Some points, each followed by its number:
[-32 -43  18  31   7 -14   2 -17  -3] 0
[-31  39  -1   1 -22 -63 -58 -16  49] 1
[ 52  -2  -5  33  16  86 -15  23 -81] 2
[-28  -2   1  18 -15 -40 -14 -32  22] 3
[-64  19  39  16  39 -48  29 -65   3] 4
[  0  -2   3  -7  29 -46  30  -7  -7] 5
[ 41 -15  -1  14  14  75 -10  17 -77] 6
[-12  20 -11  -1  -5 -28 -30  -4  22] 7
[-49  40  15 107  14 -11 -21 -12 -38] 8
[-37 -60  44  49  53  -9  34 -15 -47] 9
[  6 -42  -9   0  21  19  12  14  18] 10
[-40  38  -1  89  19  -8 -21  -6 -47] 11
[-75  -1 -15  37  -4   3  19 -24  11] 12
[ 34  15  50 -30 -65 -85 -30 -16 111] 13
[ 62  67 -30 -65  12 -13 -24  79 -76] 14
[-10 -13   5 -15  43 -25  -4  12  20] 15
[ 35  22  19 -56 -25  -6  39  44   2] 16
[-47  -9 -24   4 -30  14  -9 -17  11] 17
[ 50  -3   3 -33  11   7  38 -25   3] 18
[ -6 -24  74  -4  36 -46  57 -26  34] 19
[-24  46 -20 -10 -43 -56 -72  -9  46] 20
[ 32  28  12 -61 -60 -19  55  40  -1] 21
[ 31 -18 -27  -5 -29  66 -32  21  21] 22
[ 65  -8  -5 -18 -26  58 -31  36  -4] 23
[-38 -34 -31 -16  -8  33 -28   2  52] 24
[ 15  19  11 -45 -30 -15  31  26   8] 25
[ -1 -22  -7 -30 -20  17 -16 -15  30] 26
Which three points above are nearest to each new point by angle? Their numbers follow each, nearest first.
[ 44  27  25 -55 -15 -11  33  39 -14] 16 25 21
[-34 -31  -8 -25  75 -46 -10  24  22] 15 5 10
[ 43  23  23 -52 -12 -13  47  46  -7] 16 25 21
[ -8  25   2  -1  15   3 -31  11   9] 7 20 1
[ 34 -48 -14 -42  32  -4  17  39  30] 10 15 18
[ 25   7   4 -18  13  -4  25 -18  -3] 18 5 19
[-43 -47  23  28  82  39  62 -27 -11] 9 0 10
[ 51 -10  -1 -52  18   5  36 -22   3] 18 16 25
[ 19 -31   3  -7  63  47  52  28 -13] 10 6 2
[ 29  -4   3 -27  10   1  26  -9  -3] 18 16 21
[ 10  -2 -22  28 -31  64 -46  19  47] 22 24 23
[ -7 -16   5  -5  45 -59  43 -21   4] 5 19 4
[ 56   3   2 -39  19  22  50 -16   6] 18 16 21
[-23 -22 -21 -28  64 -26 -10  18  25] 15 10 5
